rotation steps, each row followed by its count of steps
The counts run from 0 to 81.
[-0.23 -2.20  1.23 -2.45 -0.78 -3.81 -3.52 -0.81 -1.99 -2.41 -1.08  1.99
  1.94  1.35 -1.06  1.50 -1.27 -0.19 -0.23  3.17 -2.94  0.28  1.08  0.30
  0.58  2.61  1.68  1.06 -0.64  1.02 -2.71 -0.59  1.56 -0.02  2.19 -1.43
  0.71 -1.51] : 27
[-1.13  1.18  0.02 -1.51  3.51 -1.88 -0.97  0.74  0.00 -2.64 -2.51  0.87
 -1.10  0.37 -1.73 -0.78  2.64 -3.02 -1.68  0.97 -0.74 -0.55  2.35 -0.90
  1.96  2.97  0.22  2.58  3.88  1.05 -3.13 -0.86  0.58 -0.64 -0.43  0.72
  0.09  0.96] : 77
[ 1.21 -1.36  3.36 -4.00  0.13 -3.65 -3.28  0.44 -0.23 -3.78 -2.93  2.53
  1.15  0.33 -0.60  0.33 -0.94 -0.48  0.92  1.76 -1.43  0.34  1.04  0.52
  1.28  3.39 -1.39  1.21  0.49  0.06 -0.16  1.90  1.11  0.27  2.55 -0.86
  1.46 -2.63] : 23
[ 0.27  0.02  2.10 -0.42  1.51 -3.46 -2.24 -0.10  1.45 -3.22 -3.06  2.01
 -0.52  0.28 -0.01 -0.79  1.27 -2.88  0.92  3.26 -0.43  1.32  2.73 -0.33
  1.60  3.44 -1.55  2.37  1.82  0.62 -1.02  0.86  1.29 -2.14  0.63  0.03
  2.47  1.06] : 65
[ 1.03  0.47  2.46 -4.29  2.27 -1.27 -1.78  1.05  0.18 -3.65 -2.81  1.33
 -0.75  0.74 -1.38 -1.14  1.68 -1.41 -0.30 -0.33 -0.15 -1.01  1.42 -0.23
  2.16  3.41 -1.64  1.22  3.41  0.83 -0.63  0.89  0.33  1.24  1.40 -0.11
  0.48 -1.23] : 50
[-2.34 -0.78 -0.09 -3.59  0.28 -2.53 -2.55  1.58 -2.05 -2.49 -0.43  2.73
  0.93  0.78 -2.53  1.14  1.20 -0.99 -1.80  0.30 -2.13 -0.69  1.43 -2.32
  0.36  2.51  2.02  2.07  1.49  1.24 -3.10 -0.88  1.01  0.89  0.13 -1.43
 -1.33 -1.38] : 72
[-0.39 -1.14  2.22 -4.78  0.10 -2.26 -3.23  0.97 -0.51 -3.56 -1.37  2.68
  1.55  0.30 -1.72  0.99 -1.02 -0.66  0.27  0.39 -1.54 -0.19  1.27 -1.05
  0.53  3.15 -0.06  1.37  1.13  0.22 -0.31  1.39  0.95  1.19  1.63 -1.44
 -0.08 -3.05] : 54
[-0.63 -1.63 -0.11 -2.54  0.46 -2.67 -3.26 -1.35 -2.24 -1.23 -0.40  1.14
  0.85  1.26 -0.93  0.76  0.01 -0.83 -0.56  3.81 -3.05 -0.30  1.59  0.76
  0.93  2.27  2.11  0.77 -0.41  1.87 -3.69 -0.87  1.75 -0.72  2.04 -0.48
 -0.38 -1.76] : 14
[-1.24 -1.89  1.32 -4.40 -0.01 -2.67 -2.73  1.31 -1.92 -3.12 -1.43  2.49
  1.58  0.49 -1.48  1.51 -0.70 -0.11 -0.45  0.56 -2.25 -0.66  1.29 -1.15
  0.95  3.25  1.45  1.01  0.50  0.67 -1.64 -0.14  0.78  1.15  1.71 -1.88
 -0.25 -2.12] : 41
[ 0.35 -1.97  1.86 -1.06 -0.27 -4.37 -2.95  0.33  0.94 -3.71 -1.51  2.96
  1.38  0.16  0.75  0.20 -0.71 -1.70  0.39  2.60 -1.74  1.69  1.35 -0.97
  0.86  3.21 -0.59  2.06 -0.93  0.02 -0.52  1.16  1.47 -1.52  1.58 -1.09
  1.88 -0.87] : 9
[ 1.10  0.32  1.90 -1.39  1.81 -3.03 -2.85 -1.30 -0.86 -1.31 -2.49  0.77
 -1.00  1.67 -0.16 -1.77  1.05 -2.17 -0.10  4.29 -1.75 -0.87  2.48  2.20
  1.17  2.04  0.12  1.63  2.53  1.77 -2.86 -0.39  1.82 -1.82  1.81  0.67
  1.40  0.31] : 18
[-1.41  0.83  0.44 -3.48  2.53 -0.94 -1.88  0.67 -0.97 -2.13 -1.56  0.67
 -0.50  0.89 -2.32  0.14  2.42 -1.20 -1.79  0.34 -1.78 -1.49  1.54 -0.69
  1.40  2.27  1.80  2.16  3.00  1.23 -3.30 -1.22  0.54  0.89  0.44  0.07
 -1.32 -0.13] : 46
[-1.95 -1.52 -0.09 -0.53  0.54 -4.17 -2.80 -0.52 -1.75 -2.30 -1.00  2.11
  0.88  0.66  0.06  0.54  0.25 -1.98 -1.12  3.81 -2.88  0.97  1.47 -1.79
 -0.37  2.49  1.61  2.33 -0.57  0.82 -3.47 -1.27  1.59 -2.03  0.20 -1.70
  0.74  0.83] : 13
[-1.57 -1.84  1.07 -4.41 -0.33 -2.88 -2.92  2.18 -1.12 -3.54 -0.75  2.91
  1.69  0.01 -2.32  1.60  0.08 -0.20 -0.94 -0.21 -1.73 -0.18  1.06 -2.31
  0.88  3.60  1.31  1.71  0.73  0.78 -1.46 -0.20  0.64  0.78  0.77 -1.13
 -0.64 -2.26] : 11
[-1.73 -1.46  0.87 -0.76 -0.79 -4.19 -2.54  0.98  0.93 -3.50 -1.88  3.91
  1.46 -0.44 -0.14  1.02  0.39 -2.23 -0.39  1.58 -1.87  1.96  1.43 -2.57
  0.60  2.77  0.48  2.86 -0.34 -0.49 -0.98  0.09  0.73 -1.50 -0.37 -1.26
  1.39  0.23] : 69
[ 0.84  0.33  2.55 -0.89  1.72 -3.56 -1.59 -0.75  0.66 -2.63 -3.13  1.87
 -0.64  1.07  1.05 -1.03  0.67 -2.38  0.47  3.46 -0.34  0.81  2.47  0.68
  1.27  2.65 -1.55  2.68  1.77  0.73 -1.46  0.10  1.61 -1.82  0.95 -0.02
  2.31  0.27] : 35
[-1.40  0.03 -1.25 -1.15  1.78 -2.62 -1.78 -0.12 -1.07 -1.70 -0.86  1.31
 -1.10  0.03 -1.17  0.02  2.33 -3.09 -2.35  2.50 -2.33  0.09  2.22 -1.58
  1.18  1.33  1.66  3.23  2.16  1.13 -4.12 -1.99  0.71 -1.30 -1.23  0.37
 -0.21  1.17] : 60
[ 0.44  0.94  1.69 -3.31  2.51 -1.78 -1.49  1.01  0.36 -3.67 -2.94  1.47
 -1.27 -0.08 -1.76 -0.67  2.58 -2.09 -0.43  0.04 -0.43 -1.29  1.85 -0.55
  2.05  3.75 -1.42  1.85  3.52  0.98 -1.06  0.79  0.32  0.75  0.32 -0.07
  0.61 -0.89] : 20
[-1.56 -0.09 -0.49 -0.29  1.58 -3.33 -2.20 -1.39 -1.68 -1.42 -1.12  1.38
 -0.19  0.67 -0.09  0.01  1.07 -2.55 -1.25  3.39 -2.65  0.33  2.48 -0.51
  0.22  2.63  1.32  2.23  0.41  0.60 -4.57 -2.17  1.90 -1.89  0.38 -0.36
  0.50  0.97] : 0
[ 0.55  1.22  1.23 -3.80  2.68 -1.28 -2.21  0.38 -0.35 -2.54 -2.63  0.53
 -0.85  1.29 -1.79 -1.12  1.88 -1.77 -0.14  0.29 -0.26 -2.14  1.54  0.76
  2.35  3.25 -1.06  1.69  4.11  1.84 -2.46 -0.19  0.64  0.74  1.65  0.77
 -0.03 -1.05] : 63
[ 1.22  0.01  2.52 -4.40  1.61 -2.57 -1.62  1.94 -0.22 -3.95 -2.80  2.83
  0.46  0.41 -1.56  0.16  0.74 -1.04  0.35 -0.64 -0.19 -1.02  1.00 -1.00
  1.52  3.79 -1.76  1.45  2.18  0.30  0.22  1.39 -0.02  1.20  0.63 -1.00
  0.75 -1.86] : 37
[-2.47 -1.57 -1.10 -2.98  0.55 -2.77 -1.93  1.71 -1.52 -3.45 -0.92  3.07
  1.45  0.05 -2.06  1.62  0.74 -1.51 -1.63  0.02 -1.64 -0.44  1.21 -3.47
  0.99  2.62  2.03  2.80  0.56  0.26 -2.72 -0.96  0.21  0.68 -0.47 -1.40
 -1.16 -0.77] : 42
[-0.84 -0.34  0.60 -4.10  2.42 -1.61 -3.34 -0.03 -2.55 -1.89 -0.69  0.89
  0.44  1.68 -2.04  0.53  0.97 -0.60 -1.55  0.80 -2.33 -1.53  1.83  0.49
  1.28  2.67  2.00  0.93  2.19  0.97 -3.93 -1.59  1.01  0.86  1.63 -0.17
 -0.58 -1.38] : 15
[ 0.42  0.33  2.10 -4.10  2.80 -1.66 -2.85 -0.38 -0.80 -2.43 -2.21  0.31
 -1.12  0.89 -1.24 -1.29  1.24 -1.23 -0.32  1.89 -0.63 -1.91  1.69  2.16
  1.73  2.89 -1.11  0.68  4.07  1.63 -1.76  0.24  1.39  0.72  2.29  1.14
  0.19 -1.43] : 19
[-0.59  0.71  0.64 -0.74  2.57 -2.24 -0.81  0.16  0.50 -2.95 -2.74  1.16
 -1.80 -0.38 -0.83 -1.06  2.26 -3.72 -0.41  1.84 -0.30 -0.36  2.29 -0.44
  1.45  2.89 -1.18  3.03  3.36  0.75 -1.81 -0.70  0.74 -1.04 -0.66  0.30
  1.59  1.25] : 34
[ 1.71 -1.06  3.71 -2.78  0.67 -3.43 -3.04 -0.68  0.25 -2.83 -3.01  1.56
  0.44  1.11 -0.26 -0.73 -0.56 -1.53  1.34  2.26 -0.73  0.78  1.75  1.01
  0.89  3.08 -1.83  1.51  0.97  0.48  0.10  1.64  1.43 -1.45  2.07 -0.76
  2.02 -1.70] : 66
[ 0.70  0.75  2.00 -2.97  2.47 -1.66 -2.90 -1.62 -1.38 -1.51 -1.76  0.01
 -0.48  2.02 -0.71 -1.51  0.85 -0.92 -0.43  2.82 -1.68 -1.47  2.59  2.63
  1.50  1.85  0.21  0.59  2.72  2.06 -3.37 -0.38  1.69 -0.18  2.15  0.84
  0.07 -1.07] : 62
[-0.11 -0.33  1.43 -0.97  1.95 -2.80 -1.12  1.26  1.83 -3.38 -3.38  2.62
 -0.63 -0.73 -0.46 -0.17  1.96 -3.12 -0.23  1.18 -0.48  0.90  2.36 -1.42
  1.32  3.31 -2.01  3.23  2.25  0.02 -1.03  0.42  0.17 -0.97 -0.22 -0.21
  2.16  0.89] : 21
[-0.17  0.00  1.97 -3.28  1.87 -2.00 -1.32  2.24  1.36 -4.21 -3.09  2.57
 -0.20 -0.28 -1.28 -0.22  1.39 -2.68 -0.36 -0.28 -0.17 -0.35  1.59 -2.44
  1.62  3.96 -1.96  3.02  2.91 -0.12 -0.05  1.22 -0.02  0.17 -0.07 -0.75
  1.20 -0.95] : 81
[ 0.96  0.33  2.98 -4.27  1.85 -1.90 -2.55  0.40  0.13 -3.05 -2.95  1.24
 -0.09  1.12 -1.42 -0.84  0.75 -1.31 -0.01  0.21 -0.46 -0.81  1.85  0.69
  1.85  3.07 -2.08  1.05  3.45  1.19 -0.33  1.72  0.88  0.89  1.83 -0.24
  1.08 -2.22] : 80
[-0.69 -0.87  0.30 -0.75  1.21 -3.08 -2.80 -1.42 -1.68 -1.31 -1.20  1.11
 -0.27  0.78 -0.21 -0.31  0.60 -2.19 -1.00  4.23 -2.99  0.26  2.66  0.72
  0.60  2.25  1.90  2.61  1.26  1.12 -4.25 -1.51  1.77 -1.82  0.64 -0.37
  0.46 -0.04] : 74
[ 1.10  0.05  2.66 -1.44  1.86 -3.37 -2.43 -1.01  0.33 -1.76 -3.03  0.74
 -1.02  0.96 -0.09 -1.20  1.13 -2.26  0.53  3.88 -1.07  0.12  2.32  2.19
  0.98  3.16 -1.61  1.35  2.13  1.66 -1.39  0.68  1.32 -1.69  1.63 -0.07
  2.15 -0.46] : 5
[-0.56 -1.73  1.81 -0.40 -0.53 -4.74 -2.48  0.45  0.68 -3.43 -2.33  3.15
  0.98 -0.34  0.16  0.97 -0.16 -2.27  0.18  2.78 -1.78  2.09  2.02 -1.99
  0.08  3.28  0.15  2.78 -0.71 -0.28 -0.67  0.77  1.15 -1.88  0.44 -2.05
  1.85  0.14] : 39
[ 1.23  0.03  3.63 -4.72  2.00 -1.97 -3.03  0.57 -0.26 -3.04 -3.14  1.37
 -0.67  0.88 -0.86 -1.05  0.19 -1.17  0.73  1.04 -0.20 -0.82  1.76  1.52
  1.62  3.77 -1.19  0.99  2.68  1.55 -0.27  1.21  0.86  0.69  2.32  0.41
  0.78 -2.15] : 6
[-0.36 -0.90  1.94 -4.64  0.43 -2.57 -2.71  1.99  0.00 -3.93 -1.93  2.94
  1.44  0.23 -2.00  1.09  0.40 -1.02  0.32 -0.78 -1.13 -0.18  0.91 -1.52
  0.96  3.88 -0.67  2.25  1.01  0.31  0.27  0.76  0.51  1.36  1.04 -0.99
 -0.17 -1.84] : 24
[-1.90  0.44 -1.07 -2.31  2.69 -1.98 -1.55  0.62 -1.37 -1.93 -1.14  0.94
 -0.90  1.02 -1.76  0.18  2.42 -2.50 -2.07  0.61 -0.98 -0.86  2.01 -1.25
  1.96  2.31  1.69  2.50  3.43  1.35 -4.40 -1.72  0.96  0.31 -0.69  0.73
 -0.64 -0.36] : 16
[ 0.57 -2.24  2.73 -3.17 -0.63 -3.75 -3.51  0.20 -1.58 -3.29 -1.52  2.53
  1.96  0.70 -0.30  0.81 -1.01 -0.21  1.00  1.75 -2.18 -0.09  1.41 -0.20
  0.74  3.16  0.30  1.09  0.12  0.37 -1.37  0.93  1.46  0.14  2.68 -1.56
  0.67 -2.34] : 10
[ 1.47 -0.34  3.01 -1.97  1.80 -2.62 -2.51 -1.35  0.07 -2.50 -3.36  0.32
 -0.79  1.49  0.29 -1.29 -0.40 -1.75  0.20  3.14 -0.60 -0.58  1.70  2.28
  1.33  3.24 -1.06  1.01  2.03  0.90 -1.41  0.93  1.17 -0.76  2.11  0.09
  1.80 -1.17] : 79
[ 0.04  1.30  0.85 -1.99  2.88 -2.26 -0.91  0.92  1.10 -3.16 -3.18  1.72
 -1.82  0.49 -1.21 -0.72  2.10 -2.78 -0.89  0.66  0.13 -1.08  1.54 -1.10
  1.67  3.42 -1.50  3.09  3.09  0.50 -1.57 -0.18  0.53 -0.27 -0.69  0.02
  1.29  0.63] : 64
[-1.04 -2.29  0.77 -1.91 -0.42 -3.73 -2.86 -1.60 -1.57 -1.65 -0.32  1.99
  1.66  0.80 -0.13  0.76 -0.72 -1.07 -0.86  3.59 -3.63  1.19  1.89 -0.11
  0.01  2.18  2.37  2.04 -1.02  0.72 -2.71 -0.52  1.79 -1.67  1.78 -0.92
  0.62 -1.34] : 57
[-1.52 -1.77  0.45 -4.88  0.30 -1.98 -3.10  0.51 -2.62 -2.24 -0.52  1.61
  1.26  1.05 -1.94  1.15  0.59 -0.33 -1.56  1.07 -2.71 -1.13  1.63 -0.40
  0.77  2.45  2.23  0.94  1.57  1.25 -3.09 -0.98  0.68  0.87  1.41 -0.64
 -1.21 -2.52] : 28
[-1.58 -1.43  0.33 -3.06  0.17 -2.81 -2.32  2.04 -0.27 -3.38 -1.25  3.48
  1.60 -0.27 -1.58  1.80  0.90 -1.30 -0.68  0.01 -1.58  0.30  1.15 -3.71
  1.23  3.48  0.91  2.55  1.07 -0.02 -1.03  0.05  0.37  0.65 -0.16 -1.61
 -0.32 -1.05] : 55
[ 0.68 -1.09  2.26 -1.33  0.50 -4.32 -2.70  0.06  1.12 -3.02 -3.44  2.42
  0.12  0.73  0.47 -0.90  0.25 -1.74  0.98  3.86 -1.28  1.91  2.25 -0.63
  1.12  3.02 -1.57  1.89  0.61  0.49 -0.57  1.04  1.36 -1.82  1.16 -0.87
  2.79 -0.30] : 22
[-1.54 -1.71 -0.03 -1.99  0.23 -3.42 -1.79  2.11  0.87 -3.21 -1.47  3.43
  1.21 -0.15 -1.63  1.58  1.04 -2.49 -0.58  0.08 -1.50  1.25  1.18 -3.51
  1.11  3.34  1.04  2.55  0.79 -0.35 -1.02  0.09  0.14  0.27 -0.78 -1.45
  0.24 -0.23] : 25
[-0.42  1.04  1.08 -3.51  3.21 -1.45 -1.62  0.69 -0.15 -2.83 -2.47  1.18
 -1.44  0.74 -2.10 -0.56  3.33 -1.93 -0.78  0.14 -0.21 -1.50  1.87 -0.53
  2.32  2.73  0.01  2.05  4.68  1.17 -2.17  0.06  0.24  0.84  0.28  0.71
 -0.17 -0.25] : 33
[-1.35  0.71 -0.57 -0.28  2.51 -2.36 -1.37  0.03 -0.37 -1.70 -2.64  0.37
 -1.14  0.21 -0.98 -0.77  2.89 -3.94 -1.32  2.09 -1.68 -0.50  2.69 -0.57
  1.46  2.69  0.03  2.83  3.26  0.50 -3.39 -0.94  0.66 -1.06 -0.35  0.61
  0.88  1.70] : 47
[-0.47  0.48  0.83 -3.90  2.73 -1.20 -1.77  0.42 -1.39 -2.08 -1.31  0.16
 -0.89  1.27 -1.99 -0.22  2.12 -1.33 -1.29  0.81 -0.81 -2.08  1.87  0.68
  1.97  2.63  0.51  1.18  3.92  1.70 -3.50 -0.90  1.17  1.37  0.78  0.84
 -0.96 -1.16] : 76
[-0.87 -1.34  0.91 -3.27  0.62 -2.52 -2.08  2.37  0.70 -4.18 -2.37  3.57
  0.91 -0.30 -1.73  1.10  0.86 -2.39 -0.56 -0.59 -0.88  0.35  1.47 -2.77
  1.31  3.55 -0.54  2.51  1.54 -0.49 -0.59  0.58  0.30  0.48 -0.07 -1.49
  0.25 -1.48] : 68
[-0.61 -0.33  0.77 -1.27  1.12 -3.58 -1.76  1.52  1.16 -3.56 -3.03  2.63
  0.10 -0.82 -0.69  0.29  1.05 -3.32  0.02  1.06 -1.04  1.15  1.80 -2.28
  1.04  3.44 -1.76  3.17  0.79 -0.38 -0.61  0.70  0.22 -1.19 -0.91 -1.58
  1.90  0.65] : 8
[-2.42 -0.82 -1.62 -2.57  1.88 -1.61 -2.08  1.25 -1.89 -1.99 -0.57  2.12
  0.54 -0.01 -2.17  0.80  1.74 -2.29 -1.84  0.58 -2.09 -0.74  2.09 -2.13
  0.92  2.49  2.34  2.80  1.90  0.82 -4.04 -2.06  0.60  0.11 -0.38 -0.64
 -1.58 -0.16] : 29
[-0.74 -1.55  1.35 -4.48 -0.32 -3.25 -3.46  0.00 -2.18 -1.83 -0.43  1.97
  1.83  0.94 -1.32  0.78 -1.35  0.78 -0.81  1.60 -2.53 -0.30  1.59 -0.04
  0.75  3.07  1.93  1.11  0.05  1.21 -2.30 -0.60  1.39  0.50  2.18 -1.38
 -0.35 -2.46] : 71
[-0.41  0.10  0.65 -1.20  1.71 -3.18 -2.44 -1.87 -1.80 -0.66 -1.15  0.06
 -0.20  1.45 -0.63 -0.67  0.57 -2.07 -0.84  4.51 -1.80 -0.23  2.45  1.89
  1.09  1.82  1.12  1.42  1.39  1.13 -3.53 -0.95  1.74 -1.51  2.15  0.14
  0.86  0.21] : 31
[-0.82 -2.01  0.42 -0.20 -0.46 -4.02 -2.69 -0.17 -0.42 -2.60 -1.11  2.86
  1.66  0.03  0.16  1.18 -0.54 -1.89 -0.67  3.12 -2.12  1.75  1.32 -2.03
  0.21  2.49  0.80  2.17 -1.14  0.28 -2.09 -0.29  0.95 -1.87  0.27 -2.07
  1.12  0.29] : 26
[-2.60 -1.09 -1.47 -0.94  1.77 -2.79 -2.09  0.59 -1.54 -1.81 -0.70  2.33
  0.55 -0.02 -0.83  0.81  2.01 -2.45 -1.67  1.94 -2.64  0.66  1.75 -2.17
  1.14  2.72  2.42  3.22  1.12  0.33 -3.89 -1.47  0.95 -0.55 -0.46 -0.94
 -0.22  0.16] : 73
[ 0.26  0.01  2.47 -3.99  1.56 -1.52 -1.49  2.27  1.04 -4.02 -2.65  2.71
  0.15 -0.33 -1.77 -0.31  1.23 -1.79  0.27 -0.58  0.04 -0.14  1.42 -1.68
  1.86  4.01 -1.40  2.54  2.36  0.03 -0.26  0.64  0.09  0.62  0.67 -0.23
  0.52 -1.14] : 7
[-2.47 -1.68 -0.88 -2.43 -0.14 -3.07 -2.21  1.90 -0.70 -3.26 -0.72  2.90
  1.37 -0.46 -1.53  1.62  1.43 -2.35 -1.87  0.41 -2.22  1.28  2.06 -3.16
  0.98  3.14  1.97  2.82  0.64 -0.41 -3.11 -0.93  0.44 -0.08 -0.56 -1.28
 -0.34 -0.45] : 12
[ 0.93 -0.71  2.97 -4.77  0.77 -2.54 -2.58  1.26  0.21 -3.86 -2.76  1.99
  1.01  0.58 -1.24  0.57 -0.04 -0.66  0.98 -0.26 -0.32 -0.57  0.98 -0.36
  1.30  3.78 -0.98  1.41  1.55  0.62  0.12  1.62  0.80  0.86  1.90 -0.80
  0.69 -2.72] : 67
[-0.25 -0.41  0.40 -1.87  1.75 -2.66 -3.06 -1.56 -2.46 -0.96 -1.20  0.39
  0.02  1.51 -0.57 -0.69  0.60 -1.17 -0.59  3.94 -2.26 -1.05  2.13  1.84
  1.35  1.60  1.66  0.91  1.98  2.11 -4.25 -1.01  1.89 -1.04  1.87  0.17
  0.26 -0.17] : 1
[-0.09  0.54  1.31 -1.93  1.66 -2.81 -1.22  1.22  1.61 -3.80 -3.26  2.67
 -0.98 -0.59 -0.73  0.45  1.76 -3.43  0.44 -0.17 -0.49  0.71  1.93 -2.03
  1.56  3.57 -1.34  3.50  3.01 -0.17 -0.17  1.15  0.01 -0.13 -0.84 -0.42
  1.12  0.45] : 51
[-2.16 -1.31 -1.11 -0.61  0.14 -3.27 -2.07  0.00 -0.98 -2.14 -0.59  2.15
  0.61  0.27 -0.77  0.92  0.98 -2.40 -1.97  2.64 -2.52  1.06  2.25 -2.26
  0.36  2.65  2.07  3.48  0.21  0.58 -3.80 -1.59  1.12 -1.41 -0.10 -0.95
  0.49  0.51] : 43
[-1.00  0.03 -0.81 -0.76  1.75 -3.11 -2.22 -0.54 -0.85 -2.10 -1.35  1.51
 -0.07  0.81 -0.75  0.31  1.94 -2.61 -1.74  3.38 -2.42  0.58  2.81 -0.98
  0.84  1.95  1.94  2.52  2.12  0.98 -4.10 -1.62  1.38 -1.80 -0.11 -0.20
  0.50  1.31] : 30
[-1.70 -0.24 -0.45 -3.54  2.06 -1.77 -2.06  1.09 -2.42 -2.32 -0.67  1.57
  0.14  0.80 -2.68  1.06  1.56 -1.68 -2.07  0.15 -1.80 -1.48  1.64 -1.25
  1.12  1.91  2.43  1.84  2.52  1.23 -3.64 -1.25  0.63  1.08  0.11 -0.26
 -1.33 -0.46] : 59
[ 0.28 -0.74  1.97 -0.17  0.83 -3.93 -2.54 -0.09  1.60 -2.96 -2.83  2.53
 -0.04  0.26  0.36 -0.25 -0.08 -2.03  0.62  3.03 -1.30  1.85  1.65 -0.90
  0.87  2.91 -1.39  2.93  1.11 -0.53 -0.52  0.99  1.19 -1.64  0.24 -1.07
  2.40  0.29] : 52
[-0.03 -1.89  1.64 -2.40 -0.72 -4.05 -3.05 -0.06 -1.06 -2.94 -1.61  3.00
  1.65  0.42 -0.50  0.58 -1.52 -0.28 -0.01  3.09 -2.40  0.77  1.57 -0.27
  0.38  2.84  0.40  1.60 -1.30  0.18 -1.43  0.50  1.65 -1.15  2.12 -1.67
  0.60 -2.02] : 40
[ 1.06 -1.92  3.41 -2.72 -0.12 -3.77 -3.35 -0.18  0.30 -3.12 -2.10  2.68
  1.13  0.68  0.67  0.03 -1.08 -0.75  1.04  2.18 -1.59  0.57  1.31  0.62
  0.62  3.47 -1.15  1.11 -0.35  0.47 -0.14  1.32  1.25 -0.43  2.47 -1.16
  1.93 -1.78] : 53
[-0.34  0.62  1.36 -0.51  2.81 -3.05 -1.86 -1.04  1.08 -2.15 -2.63  0.94
 -1.54  0.22  0.07 -1.23  2.06 -3.84 -0.19  3.41 -0.89  0.35  2.64  0.84
  1.46  2.38 -1.22  2.56  2.34  1.17 -2.83 -0.33  1.32 -1.41  0.36  0.13
  1.80  1.34] : 78
